In the rows, 128 means zero.
The same turns and mirrors carry the whole set onto itself, and each row onto the other rows of its family. Which rows share a family with each named row? Give them in list order.
These 16 rows form 4 families of 4 rows each.
Z_540: [ 98 132 128 111 114 134  99 110 112  90  99 143  97 143 108 144 128 159
 153 109 135 116]
Z_39: [125 144 139  90 124 154 131 122 130  94 120 157 125 126 138 121 125 127
 120  70 156 138]
Z_331: [ 99 127 115 112 108 136 109  99 120  87 100 150  92 146 127 131 135 164
 162 104 132  93]
Z_891: [ 86 116 125 116 139 136 144 135 140  90 126 161 126 120 145  75 155 132
 134  89 172 133]
Z_298: [ 92 133 144 112 142 129 130 140 132  84 135 158 136 115 142  81 159 125
 132  90 177 122]
Z_717: [ 72 137 128 138 109 119 127 142 122 108 142 115  98 122 131 106 163 142
 130 114 132  92]
Z_780: [122 149 123 100 126 140 123 115 133  97 104 160 132 113 139 111 127 133
 118  58 145 132]
Z_806: [ 78 135 115 129 104 121 135 135 131  98 126 125  92 111 140 106 156 143
 145 110 126  72]
Z_173: [ 82 116 143 125 147 134 146 138 125  92 141 158 132 111 145  93 155 124
 145 103 172 124]
Z_494: [ 70 133 112 146 103 129 141 127 119 107 130 121  96 124 133 120 161 144
 147 116 132  90]
Z_688: [ 98 127 123 118 108 149 103 112 115  90 101 153 105 143 114 140 134 162
 163 112 137  92]
Z_756: [ 86 138 116 118 120 136  99 113 104 100  95 148  96 139 118 134 133 158
 158 105 123  94]
Z_82: [126 147 143 107 134 151 123 119 117 103 112 158 133 130 137 130 121 128
 122  63 141 122]
Z_302: [ 75 134 122 137  97 133 128 139 116 105 142 129 101 112 137 112 156 141
 140 112 127  75]
Z_252: [ 74 119 130 107 145 135 139 135 130  88 140 156 138 120 141  86 155 133
 133  99 170 137]
Z_929: [114 156 129 101 128 146 123 122 131  95 113 148 143 128 133 120 120 128
 115  64 143 134]

Which other rows belong to the same family as Z_756? Z_39, Z_298, Z_494
Which other rows belong to the same family as Z_302? Z_688, Z_252, Z_929

The same turns and mirrors carry the whole set onto itself, and each row onto the other rows of its family. Which rows share a family with each named row? Give them in list order.
These 18 rows form 3 families of 6 rows each.
Z_864: [119 138 102 119 148 118  95 119 127 124 112 134 141 138 117 143 115]
Z_591: [ 98 133 101 152 120 137 126 116 112 135 115 101 147 140 120 127 127]
Z_74: [117 120 121 158 105 122 105  95 148 143 128 126 113 121 127 145 152]
Z_535: [105 151 128 116 116 120 105  93 120 133 148 129 125 128 133 119 167]
Z_925: [147 120 149 127  96 123 143 129 156 122 102 123 137 125 130 141 156]
Z_820: [ 97 125  99 136 126 130 136 118 130 128 142 101 141 130 112 139 113]
Z_675: [111 148 125 117 130 120 115 133 151 139 152  96 168 135 134 143 110]
Z_4: [143 135 112  98 140 106 102 130 145 143 122 140 165 138 131 148 129]
Z_292: [130 154 140 134 102  97  89 115 157 138 131 105 121 131 139 160 150]
Z_63: [136 125  93 103 131 110 131 123 124 135 106 144 142 130 115 153 133]
Z_954: [131 123 112 109 113 117 159 137 139 152 140 105 160 124 120 140 126]
Z_867: [112 126 150 105 111 124 132 107 134 137 127 140 124 130 116 109 160]
Z_133: [144 147 136 132 105 106  89 124 151 108 136  97 143 146 140 147 156]
Z_17: [124 126 121 110  96 124 160 138 136 145 110 112 165 142 127 147 140]
Z_81: [144 118 149 131  96 105 125 125 161 152 110 118 113 124 118 140 151]
Z_858: [121 153 150  90 109 101 112 119 132 126 140 115 124 143 121 122 162]
Z_231: [117 145 124 122 116 118  99 132 147 137 139  93 178 163 138 140 133]
Z_755: [128 129 115 167 114 133 112 102 126 122 119 117 128 117 135 130 155]

Which other rows belong to the same family as Z_17? Z_591, Z_925, Z_133, Z_231, Z_755
Which other rows belong to the same family as Z_81? Z_74, Z_820, Z_675, Z_292, Z_954

The same turns and mirrors carry the whole set onto itself, and each row onto the other rows of its family. Which rows share a family with each named row? Give them in list order.
These 32 rows form 4 families of 8 rows each.
Z_57: [102 115 118 108 124 151  98  85 135 157 144 136 132 105]
Z_648: [ 82 113 104 131 124 164 119 110 163 155 141 124 143 127]
Z_142: [112 108 113 118 121 148 100  88 130 143 152 133 131 109]
Z_281: [ 80 118 126  95 125 123  89 111 146 148 120 118 174 144]
Z_811: [101 112 105  92 131 126  98 109 155 150 102 128 177 119]
Z_966: [ 88 130 133 124 129 143  73 104 150 163 107 101 125 102]
Z_876: [102 126 118 118 145 129 107  70 127 151 126 127 127 117]
Z_941: [ 95 105 104  97 133 128  96 106 163 149 121 116 173 118]
Z_592: [ 76 130 126 119 127 148  82 112 161 154  96 106 129 100]
Z_779: [ 95  98  96 140 112 137  98  93 131 116 118 141 129 153]
Z_420: [ 88 125 105 126 109 124  95 125 153 141  73 101 148 142]
Z_58: [ 97 127 116 132 141 136 110  74 130 147 143 128 149 113]
Z_799: [101 126 110 116 123 116  90  96 111 160  85 135 124 118]
Z_105: [ 86 128 102 133 106 130 101 122 146 122  73 110 152 145]
Z_519: [111 106  86 122 106 127 124 111 132 121 117 130 153 151]
Z_561: [ 69 111 106 138 108 149 128 114 165 147 132 120 142 134]
Z_586: [ 95 146 131 107 128 133 103 120 155 166 106 108 151 101]
Z_733: [110 133 122 116 114 106  85 106 124 126  83 126 136 129]
Z_583: [ 88 119 114 138 105 158 113 107 170 124 129  99 146 127]
Z_562: [ 89 120 109 129  96 139  94 145 160 128 100 123 152 138]
Z_758: [ 95 104 124 101 121 126 106 106 133 149 120 128 179 145]
Z_8: [121 137 124 111 134 119  74 102 124 133  95 135 137 122]
Z_690: [ 88 117 109 123 107 165 109 110 169 122 134 110 159 130]
Z_995: [ 90 132 112 149  99 155 101  97 127 132 116 117 104 130]
Z_889: [ 91  94  96 124 130 126 107 104 127 112 114 140 141 149]
Z_770: [112 113  92 122 103 131 117  95 120 128 122 141 153 151]
Z_121: [109 127 106 153 118 144 112 104 142 131 105 138 105 113]
Z_789: [ 91 118 116 119 101 132  93 141 158 133  85 128 129 143]
Z_665: [ 97 152 136 125 114 140  96 113 163 165 113 113 139 109]
Z_833: [113 116 105 107 128 112  85 106 111 160  96 133 133 126]
Z_422: [ 97 141 103 146 116 142  96 109 153 132 104 121 101 111]
Z_875: [106 131 114 149 100 145 102 106 119 134 104 115 104 133]

Which other rows belong to the same family as Z_586? Z_648, Z_876, Z_779, Z_733, Z_562, Z_758, Z_422
Which other rows belong to the same family as Z_142? Z_966, Z_941, Z_420, Z_519, Z_583, Z_833, Z_875

The same turns and mirrors carry the whole set onto itself, and each row onto the other rows of its family. Which rows share a family with each named row? Give them in list order.
These 36 rows form 6 families of 6 rows each.
Z_183: [184 123 148 111 133 143 120 107 154 117 140 158  86  89 120 123 122 112
 149 128 131 106 134 122]
Z_547: [119 142 154 107 111 160 103 107 128 119  99 108 124 125 112 130 125 131
 162 128 134 113 136 103]
Z_108: [131 160 149 126 139 155 146 140 138 114 124 131 120 159 132 133 133 132
 139 122 134 114 146  98]
Z_567: [122 132 141 128 129 137 156  90 140 131 146 128  81  89 131 143 125 110
 148 108 161 137 125 112]
Z_710: [122 146 159 118 114 163 102 111 134 119 103 106 127 120 110 136 122 137
 158 132 126 101 135 106]
Z_909: [113 152 148 121 113 171  99 103 129 129  99 113 126 111 113 131 123 131
 158 130 128 104 130 106]
Z_46: [116 139 126 115 127 164 123 118 107 132 115 118 105  86 102 135 141 109
 123 117 134 139  97  93]
Z_341: [114 134 126 118 127 156 119 118 117 140 106 111 118  92 103 139 131 111
 117 118 122 133  98 106]
Z_169: [125 139 139 140 129 136 152 104 143 143 146 134  89  81 137 136 131 103
 148 122 158 143 130 106]
Z_377: [134 126 138 130 136 135 146  99 143 135 149 130  87  84 129 132 133 100
 145 123 171 144 131 106]
Z_829: [121 133 130 125 136 157 119 121 115 136 107 112  92  85 107 143 145  97
 124 115 129 135  90 107]
Z_854: [131 147 159 122 118 164 100 111 135 119  97 107 123 124 111 144 135 131
 168 126 120 107 141 106]
Z_369: [173 136 141 120 157 159 149 150 139 131 106 141  82 116 118 114 154 135
 125 149 134 115 126 125]
Z_869: [120 137 128 122 124 162 119 115 113 141 114 113 104  85 108 139 139 104
 112 121 131 136  95 106]
Z_419: [175 143 154 118 145 150 153 147 138 135 106 140  91 131 110 124 145 134
 125 152 136 101 120 126]
Z_618: [176 118 148 119 129 136 113 107 154 122 140 166  87  96 131 132 132 117
 163 127 130 117 134 120]
Z_544: [123 136 128 119 133 158 121 116 114 130 107  99  98  80 104 129 143 104
 121 120 117 128  99 106]
Z_92: [186 125 146 109 126 148 121  99 152 119 131 164  80  97 123 127 129 121
 156 125 126 112 135 121]
Z_526: [188 121 146 108 125 151 122  99 153 121 146 150  88  91 122 129 127 113
 154 124 132 115 135 120]
Z_10: [179 130 145 113 133 147 115 107 156 125 147 154  83  80 129 134 128 107
 149 122 136 112 134 122]
Z_582: [179 139 151 128 153 161 139 138 142 141 106 146  77 123 114 115 143 134
 127 149 137  98 118 116]
Z_968: [175 136 153 113 155 158 144 140 136 132 105 143  81 123 112 119 146 135
 121 150 146 102 112 114]
Z_373: [181 141 150 116 149 155 146 136 141 140 108 148  85 121 109 114 149 129
 119 151 140 107 121 122]
Z_347: [133 167 151 130 133 152 137 141 144 110 118 132 104 160 136 134 127 132
 136 123 131 111 146 103]
Z_114: [132 149 161 122 113 160  92 105 131 123  90 117 124 120 109 140 130 125
 160 132 123 113 128  98]
Z_684: [114 139 125 120 135 163 113 120 117 137 109 119 102  88  98 139 141 102
 120 120 130 132  95 100]
Z_601: [123 134 131 137 133 139 151 104 134 135 144 129  91  84 136 138 130  97
 151 119 167 143 123 112]
Z_948: [127 137 137 137 134 134 156 103 140 135 143 130  96  77 131 144 137 101
 145 124 158 145 125 119]
Z_687: [125 143 150 117 112 161 101 105 130 119  99 107 129 120 106 135 126 129
 163 129 126 109 137 117]
Z_481: [119 135 136 139 124 137 154  97 132 135 137 130  81  89 139 139 130 104
 147 118 156 148 122 106]
Z_266: [176 133 149 111 160 153 146 138 143 132 102 148  81 111 109 116 147 139
 123 145 137 114 118 121]
Z_160: [128 159 158 127 144 154 149 133 137 110 116 126 114 149 133 137 131 141
 136 119 131 124 150  92]
Z_697: [136 164 157 125 140 165 156 133 137 114 112 135 107 154 129 141 128 137
 130 115 141 123 144  96]
Z_718: [144 157 155 130 135 157 150 137 131 105 123 137 108 162 128 125 135 131
 133 128 136 111 143  96]
Z_539: [134 161 154 132 136 147 151 140 136 110 118 133 114 152 140 130 128 135
 130 122 131 113 149 103]
Z_151: [187 115 151 113 138 143 124 102 154 123 137 152  93  88 124 129 128 110
 145 125 125 111 134 127]

Which other rows belong to the same family as Z_373? Z_183, Z_108, Z_710, Z_869, Z_601
Which other rows belong to the same family as Z_114? Z_567, Z_369, Z_618, Z_544, Z_697
Which other rows belong to the same family as Z_419? Z_909, Z_341, Z_377, Z_10, Z_718

The same turns and mirrors carry the whole set onto itself, and each row onto the other rows of its family. Which rows share a family with each named row? Give them in list order.
These 32 rows form 4 families of 8 rows each.
Z_415: [140 136 142 161  91 113 130 170 117 139]
Z_955: [128 145 144 161  94 134  98 131  63 118]
Z_945: [142 129 163 153 127 130 147 129 104 136]
Z_446: [132 140 151 169  86 136  97 132  69 106]
Z_471: [117 106 131 199 102 119 128 144  67 118]
Z_570: [134 123 174 159 129 114 133 124  77 121]
Z_956: [134 132 151 155 137 130 140 125  99 135]
Z_273: [132 122 173 155 126 105 129 128  84 136]
Z_424: [130 107 122 200 107 136 140 147  89 133]
Z_732: [144 125 163 154 129 132 144 127 101 134]
Z_23: [134 121 156 176  90  94 117 172  99 130]
Z_88: [145 129 149 173  90 115 132 171 120 127]
Z_167: [129  99 146 203 100 121 133 147  67 118]
Z_797: [120 104 131 199 100 121 122 143  64 118]
Z_845: [141 127 165 166  84  96 122 168  95 123]
Z_585: [130 110 122 197 100 145 139 146  84 116]
Z_951: [130 151 142 166 100 155 106 130  84 115]
Z_408: [129 106 126 202  95 139 136 139  83 124]
Z_538: [146 125 152 173  89  95 123 173  96 132]
Z_476: [149 129 144 173  91 109 133 175 109 133]
Z_898: [136 126 156 174  90  92 114 168 103 128]
Z_69: [124 102 133 203  94 125 127 138  71 121]
Z_385: [137 151 137 159  94 156 114 133  80 118]
Z_270: [144 128 147 175  91 119 133 174 117 129]
Z_888: [132 122 169 147 132 112 134 131  86 127]
Z_661: [134 119 170 156 129 110 128 125  83 135]
Z_698: [136 125 160 146 132 125 143 132  98 129]
Z_672: [125 148 150 166  99 141  97 128  74 113]
Z_450: [140 152 138 160  98 155 116 127  84 117]
Z_993: [127 110 124 198 103 142 146 148  83 117]
Z_396: [131 147 128 165  93 151 104 133  90 120]
Z_301: [130 145 147 161  98 132  97 125  65 116]

Which other rows belong to the same family as Z_446? Z_415, Z_570, Z_956, Z_424, Z_167, Z_845, Z_396
Which other rows belong to the same family as Z_898? Z_955, Z_471, Z_732, Z_88, Z_385, Z_661, Z_993

The same turns and mirrors carry the whole set onto itself, and each row onto the other rows of its family. Which rows share a family with each named row? Give them in list order.
These 40 rows form 5 families of 8 rows each.
Z_370: [140 139 127 150 149 141 151  93]
Z_335: [133 149 116 135 147 135 144  98]
Z_553: [142 138 121 139 150 142 159 100]
Z_163: [148 145 116 142 147 158 144 110]
Z_485: [136 118 145 134 119 103 125 143]
Z_237: [153 123 145 125 115 118 112 139]
Z_801: [142 115 157 136 134 100 131 143]
Z_949: [138 120 155 132 133 100 126 142]
Z_742: [141 149 126 135 148 153 128  99]
Z_529: [149 142 112 143 145 154 137 105]
Z_911: [145 151 116 141 147 157 141 110]
Z_848: [150 136 125 140 148 153 132  95]
Z_683: [119 145 136 142 147 149 154 106]
Z_334: [143 129 154 135 133 118 120 158]
Z_621: [140 117 159 135 135 104 138 146]
Z_326: [136 143 124 148 146 136 141  90]
Z_277: [140 115 154 136 123 113 146 152]
Z_454: [155 124 159 128 122 131 140 154]
Z_849: [132 127 150 132 121 109 136 152]
Z_931: [151 115 144 127 128 118 118 152]
Z_50: [149 139 132 141 153 159 145 103]
Z_279: [133 126 134 148 148 150 156  98]
Z_137: [147 120 150 137 131 115 111 150]
Z_363: [137 123 159 133 134 103 133 146]
Z_86: [153 112 148 129 130 122 128 155]
Z_168: [134 150 122 135 150 141 156 104]
Z_128: [145 124 147 123 128 119 119 157]
Z_542: [145 138 152 122 119 123 123 152]
Z_593: [145 149 113 140 144 154 133 107]
Z_947: [156 114 151 141 133 119 120 151]
Z_461: [131 125 124 147 142 141 135  89]
Z_51: [142 136 115 139 147 137 148  93]
Z_11: [148 121 151 126 129 124 129 158]
Z_786: [144 108 147 138 120 107 136 143]
Z_172: [150 121 157 139 135 123 129 157]
Z_846: [140 152 134 136 151 159 141 106]
Z_505: [164 110 151 130 120 125 128 141]
Z_518: [130 152 127 146 147 139 145  97]
Z_879: [118 146 126 140 141 139 134  97]
Z_242: [135 147 129 148 151 143 153 100]

Which other rows belong to the same family as Z_51? Z_335, Z_553, Z_334, Z_137, Z_168, Z_947, Z_172
Which other rows belong to the same family as Z_277? Z_485, Z_742, Z_848, Z_849, Z_50, Z_786, Z_846
Which other rows belong to the same family as Z_529? Z_163, Z_801, Z_949, Z_911, Z_621, Z_363, Z_593

